In the data rows, 50 means zero.
Each pair is two rows. How far apart are they, by a hidden measure? 0 means very close, and 20 very far. Two or three weighted sums of its numbers give each row a place; it is the straight-line distance between the places.
np.array([36, 51, 54, 42, 47, 41, 53, 47, 54, 40, 51, 59, 58, 45, 45, 38, 53])
np.array([40, 39, 59, 49, 58, 65, 57, 53, 50, 67, 48, 55, 60, 48, 64, 43, 44]) -> 7
np.array([39, 44, 24, 30, 28, 27, 37, 48, 48, 29, 41, 34, 36, 37, 41, 46, 41])
np.array([41, 65, 55, 45, 37, 36, 56, 46, 59, 49, 46, 69, 57, 44, 39, 24, 45]) -> 4
np.array([41, 52, 46, 53, 36, 44, 50, 31, 53, 54, 52, 70, 39, 48, 36, 28, 39])
np.array([34, 31, 57, 43, 43, 61, 47, 48, 49, 55, 46, 54, 54, 48, 58, 33, 47]) -> 11
np.array([38, 66, 49, 36, 28, 41, 51, 49, 37, 34, 43, 32, 27, 40, 51, 38, 39])
np.array([58, 59, 70, 61, 63, 51, 66, 49, 70, 47, 62, 62, 60, 47, 42, 65, 63]) -> 11
np.array([60, 68, 48, 69, 55, 49, 57, 45, 59, 48, 54, 44, 46, 48, 46, 67, 43])
np.array([60, 52, 48, 51, 55, 44, 51, 44, 64, 52, 58, 69, 52, 56, 31, 58, 60]) -> 5
np.array([47, 39, 55, 57, 50, 54, 48, 39, 38, 44, 46, 48, 49, 42, 49, 39, 40])
np.array([40, 58, 52, 46, 52, 36, 52, 50, 69, 41, 58, 60, 57, 44, 44, 54, 60]) -> 3
np.array([46, 49, 30, 36, 51, 23, 36, 57, 44, 35, 48, 40, 44, 46, 44, 53, 47])
np.array([58, 34, 57, 45, 49, 60, 56, 50, 42, 50, 40, 36, 56, 45, 53, 34, 42]) -> 12
np.array([43, 58, 40, 58, 43, 44, 52, 40, 70, 56, 59, 69, 39, 49, 42, 43, 49])
np.array([54, 59, 67, 75, 62, 56, 61, 44, 44, 57, 54, 56, 53, 43, 69, 50, 32]) -> 9
np.array([50, 60, 38, 40, 47, 47, 43, 81, 41, 37, 45, 55, 61, 63, 35, 54, 95])
np.array([62, 50, 60, 51, 68, 68, 55, 86, 54, 75, 56, 70, 80, 74, 53, 61, 99]) -> 11
np.array([67, 49, 54, 68, 71, 66, 55, 59, 66, 70, 65, 60, 68, 64, 52, 65, 54])
np.array([41, 64, 35, 16, 45, 21, 50, 46, 45, 28, 37, 27, 37, 42, 23, 54, 47]) -> 10
np.array([62, 84, 75, 65, 61, 69, 74, 58, 53, 73, 60, 72, 60, 60, 68, 54, 55])
np.array([60, 42, 59, 60, 58, 46, 46, 40, 61, 42, 50, 53, 50, 40, 58, 49, 46]) -> 5
np.array([52, 53, 60, 68, 64, 76, 57, 46, 63, 63, 54, 44, 43, 57, 63, 65, 52])
np.array([49, 23, 33, 43, 43, 30, 33, 38, 25, 33, 39, 54, 44, 40, 26, 33, 37]) -> 5
np.array([46, 24, 28, 35, 55, 23, 29, 51, 37, 32, 45, 38, 45, 42, 42, 58, 49])
np.array([47, 27, 42, 49, 52, 50, 41, 47, 54, 53, 51, 43, 51, 46, 59, 61, 44]) -> 3
np.array([49, 43, 31, 34, 32, 44, 41, 46, 53, 44, 49, 39, 39, 51, 40, 50, 44])
np.array([50, 44, 45, 45, 42, 37, 50, 40, 37, 34, 44, 43, 42, 47, 32, 41, 46]) -> 2
np.array([40, 22, 47, 44, 34, 59, 40, 42, 44, 52, 45, 52, 50, 49, 45, 29, 40])
np.array([52, 13, 13, 44, 25, 43, 28, 41, 47, 44, 45, 35, 34, 50, 33, 42, 40]) -> 6
np.array([59, 63, 78, 75, 72, 75, 66, 69, 57, 59, 47, 66, 78, 66, 56, 60, 99])
np.array([52, 42, 42, 45, 52, 46, 52, 44, 33, 39, 41, 38, 48, 46, 39, 44, 44]) -> 11
np.array([47, 34, 59, 47, 41, 56, 43, 44, 41, 54, 45, 43, 51, 53, 58, 44, 42])
np.array([50, 71, 60, 44, 31, 57, 56, 52, 42, 51, 51, 41, 36, 59, 53, 43, 43]) -> 6
np.array([58, 31, 35, 54, 43, 47, 31, 41, 20, 46, 41, 53, 28, 48, 50, 29, 34])
np.array([40, 25, 23, 38, 40, 30, 27, 38, 37, 27, 38, 35, 37, 37, 30, 46, 40]) -> 5
np.array([56, 72, 49, 47, 61, 55, 59, 63, 44, 62, 51, 53, 56, 66, 53, 47, 46])
np.array([66, 46, 65, 60, 62, 43, 58, 46, 73, 55, 56, 58, 73, 47, 46, 59, 51]) -> 13
np.array([63, 65, 85, 78, 72, 87, 74, 56, 73, 81, 68, 64, 70, 61, 77, 73, 53])
np.array([52, 53, 61, 65, 62, 55, 55, 54, 38, 54, 53, 58, 56, 45, 65, 52, 45]) -> 7
np.array([64, 58, 69, 67, 75, 75, 64, 64, 62, 75, 62, 58, 70, 63, 75, 70, 51])
np.array([39, 50, 56, 46, 50, 45, 52, 36, 39, 36, 46, 56, 49, 43, 36, 36, 40]) -> 10
np.array([45, 44, 44, 53, 52, 48, 43, 55, 28, 47, 44, 48, 48, 43, 59, 43, 38])
np.array([35, 31, 34, 39, 43, 50, 35, 47, 51, 46, 45, 36, 44, 46, 59, 59, 49]) -> 2
np.array([44, 58, 51, 47, 52, 42, 53, 55, 59, 42, 53, 54, 48, 37, 59, 63, 58])
np.array([51, 39, 46, 48, 58, 51, 44, 54, 56, 62, 57, 60, 59, 53, 60, 60, 57]) -> 1
np.array([52, 52, 65, 58, 54, 49, 60, 42, 66, 41, 58, 60, 54, 43, 44, 62, 58])
np.array([67, 49, 45, 65, 55, 66, 58, 47, 53, 60, 53, 40, 50, 60, 53, 70, 46]) -> 4
np.array([37, 26, 24, 32, 28, 29, 29, 45, 41, 29, 39, 32, 33, 33, 37, 42, 38])
np.array([44, 54, 35, 55, 49, 40, 47, 45, 65, 56, 57, 68, 44, 50, 42, 49, 49]) -> 6
np.array([58, 30, 22, 24, 27, 37, 28, 54, 15, 42, 37, 24, 24, 50, 48, 35, 32])
np.array([61, 61, 83, 74, 70, 63, 71, 50, 46, 55, 53, 58, 60, 46, 66, 64, 58]) -> 8
np.array([54, 63, 66, 67, 71, 70, 59, 77, 49, 58, 42, 58, 75, 65, 62, 60, 97])
np.array([52, 55, 68, 55, 52, 69, 63, 45, 52, 62, 52, 61, 61, 57, 56, 50, 51]) -> 10
np.array([42, 53, 65, 48, 43, 47, 57, 44, 47, 41, 48, 59, 50, 39, 50, 45, 50])
np.array([37, 54, 59, 51, 37, 60, 43, 47, 44, 54, 50, 43, 38, 54, 64, 40, 46]) -> 3
np.array([46, 48, 38, 43, 43, 30, 42, 45, 57, 35, 52, 42, 43, 47, 39, 52, 47])
np.array([52, 46, 45, 49, 56, 54, 61, 42, 39, 44, 40, 39, 51, 46, 42, 40, 43]) -> 6
np.array([54, 72, 56, 60, 62, 65, 63, 52, 46, 68, 47, 60, 49, 57, 61, 46, 45])
np.array([33, 59, 51, 21, 46, 36, 49, 60, 50, 39, 43, 30, 49, 37, 52, 55, 50]) -> 12
np.array([44, 56, 48, 37, 40, 37, 41, 41, 29, 31, 40, 47, 40, 43, 36, 31, 35])
np.array([40, 67, 60, 50, 44, 44, 53, 44, 44, 41, 48, 53, 44, 42, 56, 33, 41]) -> 3
np.array([62, 55, 72, 62, 65, 51, 64, 48, 71, 47, 64, 67, 66, 47, 38, 70, 64])
np.array([39, 27, 35, 33, 35, 40, 32, 53, 31, 28, 34, 26, 43, 42, 37, 37, 41]) -> 5
np.array([57, 32, 35, 39, 46, 61, 39, 52, 37, 49, 48, 29, 40, 53, 58, 50, 41])
np.array([43, 46, 42, 59, 52, 27, 43, 41, 62, 39, 56, 65, 50, 39, 39, 54, 53]) -> 7
np.array([53, 47, 63, 66, 54, 56, 55, 40, 64, 49, 48, 48, 44, 41, 45, 54, 47])
np.array([51, 47, 37, 42, 36, 44, 42, 44, 58, 48, 54, 45, 41, 57, 35, 45, 45]) -> 7
np.array([56, 29, 52, 55, 45, 46, 36, 47, 51, 38, 55, 50, 54, 48, 36, 64, 53])
np.array([58, 49, 51, 58, 57, 65, 54, 59, 43, 62, 53, 45, 58, 60, 58, 48, 46]) -> 5
np.array([42, 52, 41, 31, 42, 28, 47, 49, 34, 38, 40, 46, 49, 40, 32, 37, 37])
np.array([59, 49, 51, 56, 66, 74, 65, 52, 58, 63, 53, 39, 52, 58, 61, 66, 52]) -> 5
np.array([43, 51, 43, 41, 39, 33, 51, 45, 37, 37, 45, 45, 38, 44, 44, 39, 49])
np.array([36, 36, 27, 42, 35, 26, 36, 41, 26, 37, 34, 50, 35, 30, 48, 24, 33]) -> 5
np.array([50, 37, 64, 45, 46, 56, 50, 48, 53, 60, 54, 65, 59, 55, 45, 36, 54])
np.array([45, 51, 43, 44, 44, 42, 55, 43, 36, 38, 44, 42, 40, 45, 45, 40, 46]) -> 7
np.array([48, 56, 44, 53, 53, 50, 44, 55, 52, 55, 56, 47, 44, 54, 63, 59, 51])
np.array([63, 59, 55, 70, 74, 66, 59, 65, 68, 77, 66, 65, 67, 63, 62, 66, 57]) -> 6
np.array([69, 84, 84, 78, 87, 98, 80, 97, 64, 88, 66, 75, 89, 82, 75, 76, 99])
np.array([57, 50, 59, 50, 44, 57, 48, 49, 57, 49, 55, 45, 42, 57, 43, 63, 52]) -> 13
np.array([65, 48, 51, 66, 75, 47, 50, 61, 43, 51, 56, 48, 58, 44, 63, 86, 58])
np.array([41, 51, 33, 57, 49, 21, 43, 43, 63, 39, 53, 66, 44, 38, 34, 49, 49]) -> 12
np.array([41, 42, 28, 26, 40, 31, 41, 48, 25, 30, 38, 32, 35, 39, 41, 35, 35])
np.array([55, 39, 31, 39, 35, 42, 43, 42, 40, 50, 44, 43, 45, 59, 33, 32, 37]) -> 2
np.array([57, 76, 62, 60, 59, 64, 66, 49, 48, 68, 49, 68, 54, 61, 60, 48, 46])
np.array([43, 25, 35, 46, 40, 39, 35, 30, 45, 31, 41, 40, 39, 35, 28, 45, 40]) -> 2
np.array([42, 57, 38, 43, 32, 45, 47, 45, 62, 54, 52, 46, 37, 50, 48, 38, 42])
np.array([43, 70, 53, 41, 52, 54, 60, 68, 68, 68, 63, 50, 61, 58, 68, 66, 58]) -> 7
np.array([42, 49, 38, 34, 27, 35, 39, 42, 28, 28, 41, 30, 27, 40, 40, 38, 33])
np.array([43, 34, 36, 44, 46, 31, 37, 45, 28, 39, 37, 52, 42, 36, 45, 34, 37]) -> 3
np.array([46, 50, 37, 43, 49, 30, 41, 51, 50, 37, 51, 40, 43, 47, 44, 57, 50])
np.array([38, 61, 55, 34, 34, 43, 52, 58, 51, 47, 43, 37, 56, 49, 56, 32, 45]) -> 10
np.array([58, 29, 40, 37, 23, 51, 38, 38, 31, 45, 42, 27, 26, 50, 43, 36, 36])
np.array([46, 30, 35, 28, 26, 30, 31, 47, 33, 20, 36, 28, 39, 44, 22, 33, 43]) -> 9
np.array([58, 63, 68, 69, 71, 74, 63, 73, 48, 56, 42, 56, 77, 65, 56, 60, 97])
np.array([49, 34, 33, 31, 41, 35, 41, 42, 29, 30, 38, 38, 43, 45, 29, 36, 38]) -> 13
np.array([69, 52, 73, 68, 64, 69, 61, 50, 40, 66, 55, 69, 62, 59, 57, 57, 56])
np.array([47, 38, 64, 55, 58, 67, 58, 47, 55, 68, 48, 60, 63, 52, 57, 43, 46]) -> 4
np.array([44, 37, 57, 45, 34, 52, 39, 38, 43, 49, 43, 50, 50, 56, 43, 38, 46])
np.array([53, 51, 60, 58, 59, 48, 56, 46, 61, 44, 56, 56, 53, 43, 43, 61, 56]) -> 4
np.array([53, 50, 52, 74, 72, 47, 48, 55, 60, 57, 52, 61, 70, 50, 66, 66, 52])
np.array([46, 44, 48, 63, 51, 29, 48, 33, 68, 40, 57, 72, 49, 41, 28, 53, 52]) -> 10
np.array([57, 63, 35, 57, 50, 44, 46, 40, 53, 51, 52, 53, 33, 57, 40, 45, 43])
np.array([54, 48, 66, 53, 57, 66, 60, 55, 74, 66, 60, 47, 57, 51, 65, 63, 62]) -> 18
np.array([55, 46, 57, 59, 54, 41, 45, 44, 52, 41, 52, 54, 47, 41, 57, 50, 47])
np.array([51, 64, 53, 60, 68, 69, 55, 82, 39, 52, 34, 41, 65, 61, 68, 56, 90]) -> 11
np.array([51, 59, 61, 56, 50, 61, 55, 48, 64, 59, 54, 49, 42, 51, 62, 60, 55])
np.array([44, 31, 36, 41, 50, 30, 33, 47, 43, 36, 46, 36, 40, 38, 51, 56, 50]) -> 1
np.array([55, 49, 60, 57, 45, 65, 56, 58, 51, 70, 58, 51, 53, 52, 74, 43, 47])
np.array([47, 65, 57, 55, 53, 50, 57, 41, 73, 58, 55, 68, 48, 51, 51, 54, 59]) -> 5
np.array([48, 47, 30, 41, 33, 42, 40, 47, 57, 50, 50, 46, 41, 55, 36, 38, 43])
np.array([60, 49, 64, 62, 60, 44, 60, 47, 77, 57, 55, 55, 69, 44, 53, 57, 49]) -> 17
np.array([40, 54, 58, 32, 49, 43, 44, 44, 46, 30, 42, 32, 37, 37, 51, 46, 49])
np.array([45, 38, 34, 24, 29, 29, 25, 33, 9, 18, 28, 20, 10, 32, 41, 28, 29]) -> 10
np.array([40, 48, 24, 14, 28, 19, 27, 32, 9, 14, 27, 21, 12, 35, 25, 26, 29])
np.array([50, 45, 58, 44, 42, 56, 51, 50, 43, 51, 52, 61, 51, 53, 46, 47, 52]) -> 6
np.array([46, 46, 45, 34, 44, 36, 47, 48, 61, 36, 52, 54, 49, 43, 30, 52, 54])
np.array([46, 48, 35, 36, 43, 32, 48, 52, 28, 36, 42, 41, 40, 45, 43, 42, 44]) -> 7
np.array([48, 60, 40, 42, 42, 34, 39, 65, 50, 41, 55, 53, 54, 48, 53, 65, 51])
np.array([51, 45, 53, 59, 44, 67, 54, 41, 45, 56, 48, 41, 49, 57, 51, 43, 39]) -> 1
np.array([49, 58, 56, 38, 43, 51, 57, 54, 50, 49, 44, 37, 58, 49, 54, 35, 45])
np.array([46, 55, 42, 34, 46, 51, 45, 55, 50, 49, 56, 42, 44, 59, 51, 55, 51]) -> 14
np.array([53, 53, 46, 55, 53, 54, 47, 50, 55, 57, 56, 51, 44, 55, 58, 58, 51])
np.array([51, 34, 14, 40, 29, 37, 33, 49, 46, 45, 46, 36, 38, 55, 38, 47, 41]) -> 5
np.array([58, 24, 40, 37, 26, 51, 36, 39, 28, 45, 42, 27, 28, 52, 41, 38, 38])
np.array([48, 53, 54, 35, 42, 46, 53, 56, 47, 46, 43, 40, 60, 52, 45, 35, 44]) -> 10
np.array([53, 37, 69, 50, 45, 57, 53, 42, 58, 60, 56, 72, 60, 56, 38, 33, 54])
np.array([46, 41, 40, 43, 42, 50, 45, 40, 62, 50, 51, 52, 52, 55, 42, 59, 51]) -> 5
np.array([53, 40, 56, 44, 40, 44, 50, 32, 69, 31, 53, 53, 48, 46, 13, 51, 56])
np.array([46, 44, 28, 36, 51, 32, 45, 48, 46, 38, 46, 38, 42, 40, 44, 51, 46]) -> 9
np.array([52, 48, 44, 49, 43, 32, 50, 37, 59, 33, 53, 42, 40, 45, 28, 56, 54])
np.array([62, 52, 70, 69, 65, 79, 60, 55, 68, 62, 61, 40, 53, 58, 58, 72, 60]) -> 9
np.array([41, 58, 52, 44, 48, 52, 48, 55, 44, 53, 49, 51, 47, 57, 60, 43, 50])
np.array([34, 48, 51, 45, 44, 56, 43, 54, 44, 56, 46, 47, 40, 51, 65, 42, 49]) -> 3
np.array([58, 53, 77, 80, 71, 66, 61, 45, 72, 56, 55, 57, 71, 52, 57, 72, 59])
np.array([59, 48, 77, 61, 57, 74, 64, 48, 81, 69, 66, 55, 61, 53, 63, 65, 63]) -> 6
np.array([63, 73, 79, 72, 55, 74, 73, 37, 57, 72, 54, 73, 58, 62, 51, 49, 50])
np.array([52, 58, 61, 72, 61, 53, 59, 44, 38, 55, 51, 53, 49, 39, 71, 46, 31]) -> 4
np.array([50, 60, 64, 74, 71, 57, 56, 58, 67, 60, 51, 55, 65, 48, 74, 67, 57])
np.array([50, 56, 63, 51, 42, 41, 61, 36, 63, 45, 53, 75, 61, 50, 19, 28, 46]) -> 10
np.array([54, 42, 62, 51, 59, 66, 56, 49, 71, 61, 61, 47, 56, 54, 59, 60, 61])
np.array([43, 51, 28, 39, 30, 41, 40, 50, 59, 52, 48, 46, 42, 52, 44, 36, 40]) -> 12
np.array([46, 51, 62, 54, 52, 57, 47, 46, 68, 62, 53, 57, 56, 54, 61, 57, 60])
np.array([56, 51, 58, 74, 72, 49, 52, 49, 65, 61, 56, 72, 75, 53, 53, 65, 54]) -> 5
np.array([37, 28, 46, 41, 33, 43, 34, 38, 38, 28, 36, 36, 42, 43, 35, 34, 41])
np.array([70, 60, 55, 65, 62, 67, 62, 52, 53, 60, 60, 40, 45, 62, 61, 78, 51]) -> 3
np.array([37, 49, 65, 51, 25, 60, 46, 34, 54, 50, 43, 40, 36, 51, 52, 30, 44])
np.array([48, 53, 60, 65, 59, 57, 54, 51, 41, 53, 51, 55, 54, 43, 67, 47, 44]) -> 2
np.array([47, 60, 57, 51, 43, 41, 63, 38, 61, 47, 52, 73, 60, 47, 24, 27, 44])
np.array([60, 52, 46, 63, 77, 45, 53, 65, 41, 52, 53, 45, 52, 43, 75, 84, 53]) -> 7
np.array([39, 49, 39, 38, 41, 35, 46, 49, 61, 40, 54, 56, 46, 37, 42, 52, 52])
np.array([42, 66, 40, 41, 46, 47, 47, 79, 44, 41, 44, 57, 57, 57, 47, 52, 94]) -> 8
np.array([50, 52, 55, 58, 47, 58, 47, 45, 61, 55, 57, 47, 45, 59, 55, 62, 54])
np.array([68, 62, 53, 66, 61, 64, 57, 54, 51, 59, 62, 38, 47, 62, 65, 79, 53]) -> 2
np.array([62, 41, 79, 76, 55, 79, 62, 29, 77, 66, 59, 56, 53, 57, 37, 58, 53])
np.array([54, 74, 51, 71, 56, 53, 62, 48, 62, 50, 53, 41, 41, 45, 61, 67, 44]) -> 8
np.array([47, 68, 63, 60, 55, 59, 58, 50, 74, 59, 63, 61, 50, 57, 58, 61, 61])
np.array([55, 80, 59, 67, 67, 69, 66, 51, 70, 69, 54, 54, 48, 59, 64, 62, 52]) -> 6
np.array([37, 43, 40, 39, 40, 35, 44, 36, 60, 38, 46, 52, 49, 40, 41, 53, 48])
np.array([35, 47, 50, 46, 39, 40, 43, 51, 47, 46, 44, 40, 53, 45, 53, 43, 43]) -> 3
np.array([46, 51, 58, 36, 54, 43, 44, 44, 45, 32, 45, 38, 41, 40, 45, 47, 52])
np.array([39, 51, 56, 42, 46, 51, 50, 62, 48, 65, 49, 62, 54, 48, 68, 32, 51]) -> 8
np.array([60, 67, 72, 84, 74, 59, 70, 47, 66, 63, 66, 61, 60, 43, 73, 71, 43])
np.array([53, 39, 52, 60, 55, 55, 43, 58, 52, 43, 55, 42, 49, 44, 52, 68, 50]) -> 8
np.array([62, 56, 37, 53, 54, 48, 55, 51, 64, 60, 56, 45, 50, 57, 52, 55, 49])
np.array([40, 58, 44, 43, 52, 28, 49, 53, 64, 39, 56, 62, 56, 44, 40, 49, 56]) -> 7
np.array([35, 63, 63, 49, 54, 49, 71, 48, 58, 54, 51, 56, 64, 43, 49, 43, 44])
np.array([37, 57, 42, 43, 44, 47, 47, 64, 48, 49, 38, 68, 63, 55, 40, 47, 90]) -> 5
np.array([67, 66, 40, 58, 64, 60, 58, 65, 46, 62, 56, 36, 47, 60, 72, 78, 51])
np.array([39, 48, 40, 56, 53, 26, 43, 43, 61, 38, 55, 65, 46, 38, 45, 55, 53]) -> 9
np.array([54, 39, 70, 65, 60, 71, 56, 41, 47, 65, 50, 55, 50, 55, 54, 46, 48])
np.array([49, 36, 51, 51, 51, 52, 42, 43, 59, 62, 52, 63, 56, 52, 54, 54, 54]) -> 4
np.array([78, 77, 89, 82, 91, 98, 80, 91, 65, 86, 68, 85, 94, 86, 59, 77, 99])
np.array([63, 61, 65, 82, 77, 56, 65, 50, 66, 62, 65, 64, 67, 47, 65, 71, 41]) -> 18
np.array([36, 43, 40, 41, 38, 35, 43, 33, 59, 41, 49, 59, 45, 37, 37, 48, 46])
np.array([50, 49, 53, 55, 46, 66, 54, 46, 46, 59, 48, 46, 50, 54, 59, 45, 40]) -> 3
np.array([49, 45, 60, 63, 56, 57, 50, 48, 38, 49, 51, 54, 52, 46, 56, 46, 43])
np.array([54, 53, 42, 53, 61, 60, 50, 70, 38, 68, 53, 50, 55, 60, 68, 46, 43]) -> 3
np.array([66, 90, 78, 71, 77, 74, 81, 71, 80, 79, 72, 65, 69, 64, 81, 83, 66])
np.array([52, 40, 29, 33, 38, 37, 39, 49, 48, 42, 53, 44, 45, 56, 36, 57, 48]) -> 12
np.array([51, 39, 41, 45, 55, 39, 49, 41, 55, 38, 51, 50, 51, 42, 37, 56, 51])
np.array([48, 64, 62, 60, 53, 55, 57, 46, 72, 56, 61, 61, 52, 57, 52, 61, 60]) -> 4
np.array([50, 56, 64, 56, 50, 71, 61, 46, 50, 61, 51, 57, 58, 56, 57, 50, 49])
np.array([65, 65, 74, 72, 78, 78, 70, 65, 65, 81, 67, 65, 74, 62, 79, 74, 54]) -> 6
np.array([59, 28, 47, 39, 44, 56, 39, 40, 26, 35, 34, 29, 38, 43, 51, 24, 36])
np.array([45, 43, 26, 27, 38, 29, 39, 50, 23, 27, 37, 32, 37, 43, 38, 37, 35]) -> 11
np.array([54, 57, 59, 57, 55, 51, 54, 39, 68, 56, 58, 69, 52, 57, 40, 59, 59])
np.array([35, 61, 64, 46, 52, 46, 67, 45, 56, 51, 50, 57, 65, 44, 42, 44, 45]) -> 6
np.array([53, 55, 49, 56, 52, 67, 58, 63, 45, 58, 52, 37, 52, 57, 64, 47, 43])
np.array([69, 80, 80, 85, 89, 94, 78, 94, 63, 93, 69, 85, 90, 78, 77, 75, 99]) -> 10
np.array([53, 41, 38, 42, 70, 31, 33, 47, 32, 33, 42, 41, 39, 39, 53, 59, 46])
np.array([43, 38, 29, 34, 26, 31, 36, 41, 49, 27, 42, 35, 38, 40, 29, 43, 39]) -> 8
np.array([59, 52, 49, 67, 76, 50, 52, 61, 43, 52, 54, 43, 48, 43, 73, 81, 53])
np.array([37, 29, 25, 37, 38, 33, 28, 44, 20, 34, 29, 38, 35, 36, 43, 27, 30]) -> 5
np.array([38, 21, 44, 42, 39, 55, 39, 47, 38, 54, 45, 53, 53, 49, 50, 31, 41])
np.array([40, 61, 51, 44, 48, 39, 50, 48, 35, 37, 44, 51, 47, 42, 52, 35, 39]) -> 1
np.array([35, 38, 47, 38, 18, 37, 34, 32, 43, 26, 31, 28, 31, 40, 34, 26, 36])
np.array([51, 40, 16, 41, 34, 37, 34, 50, 45, 47, 49, 38, 34, 54, 43, 50, 44]) -> 7
np.array([39, 52, 24, 25, 34, 27, 38, 57, 19, 27, 40, 25, 26, 37, 52, 38, 33])
np.array([66, 69, 87, 81, 77, 86, 77, 60, 75, 83, 72, 68, 74, 61, 79, 76, 58]) -> 12
np.array([46, 42, 63, 59, 57, 70, 60, 52, 56, 72, 51, 61, 63, 49, 65, 39, 45])
np.array([55, 30, 39, 44, 59, 48, 42, 51, 51, 54, 54, 56, 56, 54, 46, 60, 53]) -> 7
np.array([52, 35, 46, 23, 21, 52, 43, 46, 36, 44, 42, 25, 36, 55, 42, 32, 41])
np.array([56, 63, 62, 64, 70, 72, 59, 75, 45, 52, 37, 49, 71, 65, 59, 57, 93]) -> 13
np.array([57, 70, 63, 56, 53, 64, 67, 49, 53, 61, 53, 56, 58, 64, 47, 48, 49])
np.array([50, 51, 43, 42, 40, 47, 48, 48, 59, 50, 56, 47, 43, 54, 44, 56, 52]) -> 3
np.array([47, 58, 34, 51, 55, 33, 55, 47, 63, 47, 54, 66, 51, 43, 38, 46, 45])
np.array([67, 58, 64, 80, 75, 55, 63, 50, 63, 59, 65, 63, 68, 47, 60, 73, 40]) -> 5
np.array([58, 70, 49, 39, 64, 62, 59, 93, 52, 68, 56, 58, 77, 81, 54, 62, 99])
np.array([48, 45, 38, 33, 32, 33, 40, 45, 26, 25, 43, 30, 30, 43, 33, 41, 35]) -> 16
np.array([52, 54, 35, 32, 44, 53, 42, 60, 43, 50, 50, 34, 44, 56, 55, 51, 45])
np.array([40, 53, 48, 37, 37, 39, 42, 34, 32, 30, 38, 48, 38, 39, 32, 27, 36]) -> 4
np.array([46, 64, 58, 50, 45, 42, 51, 44, 40, 40, 48, 55, 47, 47, 51, 36, 40])
np.array([41, 51, 39, 34, 32, 36, 45, 45, 31, 30, 42, 30, 26, 39, 45, 35, 36]) -> 3
np.array([46, 25, 45, 50, 51, 53, 42, 40, 58, 54, 51, 44, 53, 48, 56, 62, 44])
np.array([48, 48, 36, 23, 27, 28, 33, 28, 17, 15, 31, 25, 17, 39, 18, 27, 30]) -> 3
np.array([48, 48, 44, 43, 32, 51, 48, 40, 60, 48, 53, 43, 41, 52, 40, 53, 48])
np.array([62, 58, 38, 53, 42, 46, 44, 41, 34, 48, 46, 57, 34, 59, 41, 28, 35]) -> 7
np.array([48, 33, 45, 48, 52, 47, 38, 48, 54, 59, 51, 61, 60, 54, 54, 55, 52])
np.array([47, 48, 58, 46, 53, 42, 42, 48, 28, 40, 44, 53, 43, 36, 59, 39, 41]) -> 2
np.array([49, 81, 66, 67, 57, 71, 70, 45, 57, 70, 50, 61, 48, 57, 65, 44, 46])
np.array([57, 60, 67, 62, 71, 55, 59, 63, 39, 54, 54, 58, 56, 46, 71, 57, 53]) -> 5
np.array([67, 69, 59, 72, 73, 52, 66, 55, 57, 50, 63, 50, 56, 55, 51, 82, 55])
np.array([50, 50, 33, 43, 35, 44, 43, 44, 58, 49, 52, 46, 40, 55, 36, 44, 45]) -> 5
np.array([51, 60, 59, 59, 56, 51, 55, 43, 71, 55, 59, 66, 52, 57, 46, 58, 59])
np.array([68, 43, 72, 66, 69, 54, 60, 43, 34, 49, 51, 64, 63, 50, 48, 61, 56]) -> 5
np.array([55, 54, 66, 78, 69, 54, 57, 45, 71, 66, 60, 76, 70, 51, 56, 61, 53])
np.array([46, 65, 55, 56, 57, 52, 56, 51, 69, 58, 57, 63, 50, 57, 53, 60, 59]) -> 5
